Each path below is one point turned by a fixed rotation once a step. After each direction that follows a path, write how fast that rotation turns it, in degrees each step (0 if it stays still).
Each turn is a multiple of 5 degrees from 10 to 175, or 0.
Each row of a path follows its step; steps can be skipped.

step 0: [ -2  14  -1  -5  -1  -2  22  -1   2  12   4   0   6  -1   8  -5  -9  12
   4   5 -10   5   9  -8   1   2  -3  -2  -7  -3  -5 -14  -5   3   4  10
  15   2   0]
step 1: [  7   2   4   0 -21   1  -6  -7  10   5   6   4   9  -3  17 -11  -9   7
   8   7  -2  -1  -6  11  -5   3  -7  -2  -2   0   1   2   8   0   4  11
  12   9   6]
step 2: [ -5  11   2   9   2   0   3 -10  -3   9  11   2   7  -7   0  -4   5  10
  -6   2  -6  -4   6  13   8  10  -7   4   0  -7 -11   6   3   0  19   7
   6  10 -10]
step 3: [  4   7   8   1  -8   4   7 -10  -2  17 -12  13   6  -4   5   3   0   4
   2   0  -2  -6 -16   3  -2  -3  -9  -6 -20  -5  -6   0  -3  -4   3  -1
   0  10 -11]
step 4: [ -8  -2   3  -9   0 -21   0   3   5  10  -9   5   6  -7   7  -3   9   3
   5   9   2 -12  -3   2   4   8  -1  -7   7  -4  -2   8   0  -6   3   4
  18  11 -10]
step 5: [  8   4   1  -5  -2  -3  -1  -2   1   4 -11  -4  17   5  -3  -4 -10  -7
  -8   8   7  -2   1   2   2   6  11   4 -17  -6 -15   4   0  -1   5  14
  11   6 -12]
step 6: [ -9   5   5  -9 -20   2   2   7   8   9  -6  -5   2  -3  -2  10 -10   6
  11 -11   1  -9  -5   6   8   9   5   7  -1   2  -4   8   6  -7   0   8
   3   3 -14]
step 7: [  0 -10   3   9  -4  -7   3  -7   2  18  -8   2   4  10  -1  -4 -10   1
   7  -2   6 -13   7   2   7   3   2  14   6 -18  -4 -12   2   3   3   0
   7   1 -13]
step 8: [  5 -10   1  -4 -18  -6   2  -7   9  10  -3   0  10   7  -4   6  -6   1
  -5   3   3  -3   6  18   7  -9   3  -4   2  -2 -13   7   2 -12  -9  -8
  -7   9  -5]
step 9: [  5 -13   4  -7   3   0  14   0   0  19  -2   1  -2   4  -6   2  10  -2
  -1   2  -5  -2   1  16   2  14   8   6   6  -5  -4  10  -2   3  -4   5
  -3 -10 -15]
Directions:
[ 5 -2  3  0 -1  1 -2 -2 -3  4  0  2 -3 -1 -3  1 -1 -2 -3  3 -3  0  4 -6
 -4  2  0  2 -4 -6  1 -2  2  3  0  2  1 -1  0] => 160
[-2  0  5 -2 -1  1 -1  1 -3 -1 -1 -2 -1 -1  3  6  2 -1  2  0 -3  2  5  0
  4  0 -1 -3  6 -1  0  5  3  1  3 -3  5 -3  0] => 155

step 0: [ -2   1  -1   1   9  -1   4  -8  -6 -15   8   3 -19   4   4 -12  12   3
  -7  -6   2  17  -3   8   5   0   4  10  -8 -15 -18  -2 -11  -9   1   6
 -13   2  -1]
step 1: [ -8 -11   7  -5  -3 -11   7  -4 -17 -12   5  -3  -7   4  -7   3  -7 -11
 -11 -13  -7  21   1  -1  13  12   3   6 -12   2  -6  -3  -2  -5  10  -9
  -5   0   3]
step 2: [ -2  -5  -7   5 -13   6  10 -11 -16   3  -2  -4  -5   1   0   6  -2  -9
   3   4  -7  25   6  -8   2  -2  -4   5  -4   6   2 -11 -12 -13  -9  -3
 -16 -10  -2]
step 3: [ 10  -2   0   0   2  -1  -8 -13  -4   3  -1   5  -9  13 -16   2  -1   1
   4  13   7  21   7  -3   3  14   4   8  -5  -1  -1 -18  -4 -12   0  17
  -8   1   6]
step 4: [ -2   3   3   6   0  -7   2  -2   6   7  -7   8 -12  12   6 -20 -10   0
   2   0   3  18 -13  -3  13  10   2  17  -8  -3  -7 -15  -1  -4   8   0
  -5 -10   2]
step 5: [ -9 -11  14  -8  -2   0  -3  -1 -13  16  14  -4   1  10   1 -15 -10   6
  -3  -4   5  17  -8   4  12   8 -11   0  -8   6   1  -9  -5 -10  -5  -5
  -6  -2  -9]
step 6: [ -4 -18   7   9  -6  -5  -1   3 -13  13   0   9   3  -1  -1   6  -8  -3
  -8   5   3   5 -10  -3   3  -1  -5   1   4 -11  -8 -14 -15 -20  -4  12
 -15  -1  -7]
step 7: [  4 -12  -2   7   6  -9   3  -3   1  -3  12   4  -4  -2  -6 -12   1 -11
 -18   4   1  14  -3  -3   4   3  -7   5   8  -7  -7 -29   0  -1 -11  16
   5  -1  -2]
step 8: [ -3  -6   3 -12   7   1   8  -6   5   1  12  10 -14  -3   0 -12 -10   1
 -13 -11  -6  10  -4  -8   7  -4  -1  16  12   8  -4 -10   8 -21   6   5
  -4  -5  -3]
step 9: [-15  -4  12  -5 -14   0  16  -4  -3   1   5  -9  -8   0   0  -2   7  -5
  -5  -5   4  11 -11   2   5   0  -3   5  -7   9  -3   1   4 -26  -6  19
   0   3  -3]
Directions:
[-2  2  1 -1  0 -3 -1 -3  3  9  3  3  5 -3  2 -2  0  2 -3  1  0 -3 -2 -2
  1  4 -5 -1  2 -2  0 -3 -1  2  2  2 -1  0  0] => 35
[-1 -1 -2  6  0  1  0  4  2  1  0 -1  4  4 -1  2  3  0  0  2  5 -1  7 -1
 -1  0 -1 -2  2  0 -1  2 -5 -3 -1  6 -2 -2  2] => 100
[ 1  0 -1 -1 -4  1  1 -6  5  0 -3  0  0 -3  0  3  2 -2 -1 -1 -2  3  6 -5
 -1  2  2  3  0  5  3 -1  5 -2  1  3  2 -2 -1] => 60
[ 4  0  1  2  1 -4  2  1  3 -2  5 -3  1 -1 -2 -2 -2 -1 -2 -2 -6 -5  0  0
  1 -3 -4  4  1  0 -2  4  1 -3 -4  4 -1  3 -3] => 35

step 0: [  1 -10   3 -10  17 -16  -1 -11   0  -7 -11  11 -11   4  -2   6  -1  -2
  -2  12  -4  14  13  -5 -12  -1   8  -8   9  -9  -2  -8   7   0   3   4
   0  -8 -15]
step 1: [ -8   2  -1  -5   6 -11  -9  -9   6  -2   1   1   7   3  -1  19 -14  -4
  10  -1  13  10  -6  -5   3   4   2  -6  13  18 -13  -3   2   1   6   9
  -1 -17  12]
step 2: [  2  12  13  11   5   0 -16  14   9   9  -6   1   7  -9 -11  16 -10  15
   3  -9   9  -6   2   7   0  -8  -4  -2  -2   9  11   2   0   2   2  -4
  -3  -1  14]
step 3: [ -6   2  -5   9 -14   4  -4   2  -8   4  -9   3   8  -4  -8 -10   9   2
  -8  -3  -5  -5  15  10  -8 -16 -15   8  -8   1   8   2  19   0   7  -2
  -6 -12   5]
step 4: [ -8 -13   7  -3   5   2  12  -4   2  -7  -8   0 -16  18 -12  -5   2 -11
   4  -2  -8  -8  17   3  -8  -4  -5   3  -5   4   0 -13  10   6   1  -2
   2  -8 -16]
step 5: [ -3   2   5 -10  11 -14  -2   2   6 -10  12   6 -16   4  15   9  -1  -6
  17  -7  -9  12   3  -7  -8   1  -1  -5   3   0 -15  -8   2  -4  11  -3
   1 -12   3]
step 6: [  1  10   8  -2  14  -8 -18   4   0   4 -11   5   2  -7   0  26   7   8
  -5   3   2  11   0   6   9  -1  18  -4   5   0  -2  -1  -2   7  11   5
  -3 -10   4]
step 7: [  5   2 -10  11  -5   6 -14  -5   3  -4 -10  -2  20  -5 -14   4   1   3
   7  -2   7   5   3   4  14  -3  -4   0  -3  13   7   1  18   5  -6  -5
  -7 -14  14]
step 8: [ -4   1   3   9  -4   8   1  -4   1  -3   2  10  -1   5 -22   3  -9   1
   7  -6  -1 -10  22   7 -13 -10 -16 -10  -2  -3  15  -5  10   3  -3  -7
  -6   9  -3]
step 9: [-14  -3  -4  -6  -1 -15  11  -2  -7  -2  -4   0 -11   2   3   0   0  -2
  -7  -4  -5   2  12  -6 -25 -11 -13  -8   5   0  -7  -3   7  -8  11 -10
   6 -14  -7]
Directions:
[-2 -3  6  3 -4  0  1 -3  5  0  3  1  1  1  2  1  5 -1  1  0 -1  5  1 -2
 -4  1  4  4  0  1  1  1 -2  0  1 -3  3 -2 -5] => 70
[ 0  5  1 -1 -3 -1 -4  3 -2 -2  1  0 -2 -4  4  3 -2  4 -3 -1 -3 -2 -1  0
 -2 -6  1 -1 -1 -2 -2  2  1  2 -1 -3  7  2 -2] => 110
[ 2 -2  2 -3  1 -1  1 -8 -1 -1  2 -1 -1 -2 -2 -3  5 -2 -2 -1 -1 -2  5  3
  0 -3 -1  0 -3  1  3  1  4  2 -5  0  2  5  5] => 80

step 0: [  3  -4   3   5  14  -8  -3 -15 -11  -8   5  -9   5  -7  -6   1  -1   3
  -6  -5  -6  -9 -16  -3  -6  15  -3  -1   7  -5   4 -17  10   9  -7  -1
   6  -6  20]
step 1: [  2  -8  -1 -11   6  -1 -12  25   2 -11  -4   2  -6   6  10  -5  -3   4
  -6  11  -5 -19   4  -5  10  -1  -9   4 -10  -2  -8  -3 -16   2   6  10
  -2   3   1]
step 2: [  1  13  -3   2   1   0   8   0  -9  -7  13   3   0  -3   2   6   1   0
   7 -16 -17  11  -5   3  16  -5  -5  19   3   4  -8 -15  10 -11  -3  -2
   4   2  12]
step 3: [  6   7  -9   9  -3 -14  -6  -4   0 -10 -16   0   4  -7   5  -4   4  10
 -18  15   3  -8   4  18   1   1   3   3 -17   5   0 -10  -2  13  -4   3
  -3  -9   0]
step 4: [  2 -13   8   3   1   7   0  10  -7   1   1  -9 -13   5   0  -2   5   6
  -1 -11  -7  -1  -6  -2   5  21  -5  16  -4 -10   4   0   8   6  12 -11
  10   5  19]
step 5: [  3  -6  -5   0  12  -2  -4  -3  -4  -3   1  -1  -3   6  -3 -11  -3 -10
  10   7  -9 -21   2   2  15 -10  -2  -1  -5  13 -15 -16  -6   5 -10   6
  -5 -15   5]
step 6: [  9   6  -2   4 -17  -3  12  11   5 -11  -1  -5   4  -8  11   0  -2   1
   0  -3  -8   7  -8  10  15   2   0  24   3  -8   4   2 -19  -4   6   3
   3   4   5]
step 7: [ -1  -8  11   2   1  -3  -4  -8 -10  -9  -9   1  12   0  -5   0   2   3
  -3 -11   3  -9  10  14   2   7   0   9  -9  20   7 -13  21   2  -7   3
   4  -9   4]
step 8: [ 13  -6 -15  -7  -5   2   1   5  13   2 -14 -17 -10  -8  -8 -14   7   3
  -2   6   0  -3   0  -9  16  11  -9   2 -10  -5  -6   4  -2   8   8   0
   0   5  13]
step 9: [  1  -2  15   5   5  -6   6   9 -10  -4  11  -9 -10  -2  -1  -5 -10   9
  11 -16  -4  -3  -1   5   8  -7  -4   4  15  16  -3  -7  -9   7  -6  -5
   6 -17   6]
Directions:
[ 0 -2  3 -5  3  2 -1  2 -1  3 -4  2  0  6 -1  0  0 -2  0  0  3  0  1 -4
  4  4 -2  1 -2 -5  2 -2  4  0  1  4  3 -1 -4] => 110
[ 1 -2  1  4  4 -2  3  1 -1  2 -2 -1 -7  1 -2  0 -3 -1  3  1  0 -6 -2 -4
 -3  3 -3 -4  1 -2  0  1 -4  2 -1 -2  2 -2  4] => 85
[-1  1  1  0  0  2  1 -4  1  0 -5  4 -3 -5  3 -3  4  1 -3  2  1 -4  0 -6
  0 -5  3  2 -1  2  0  1 -3  3  1  6  3  3  1] => 155
[-1  2 -2  3 -3 -2  3 -3  0  3  5 -2  3 -1  1 -3  4  2  1 -4 -1 -3 -1 -4
  3  4 -1  1  3 -7  0  0  2 -3 -1  0  3  3  1] => 170
[ 0 -5  2  1 -2 -2 -4 -1  1 -2 -1  0  1 -3  2 -1  1 -3  0  0  5  2  1 -2
 -7  5  1  2 -3 -1  1 -6  1  1 -2 -3 -1  4  1] => 100
[-3 -2 -3  2 -4  1  2  1 -3 -4 -2 -4  1  4 -2  3  2  0  1 -1  2  5 -3 -3
  1 -5 -4  0 -2 -2  1  2 -3  3  3  0  1  4  2] => 160
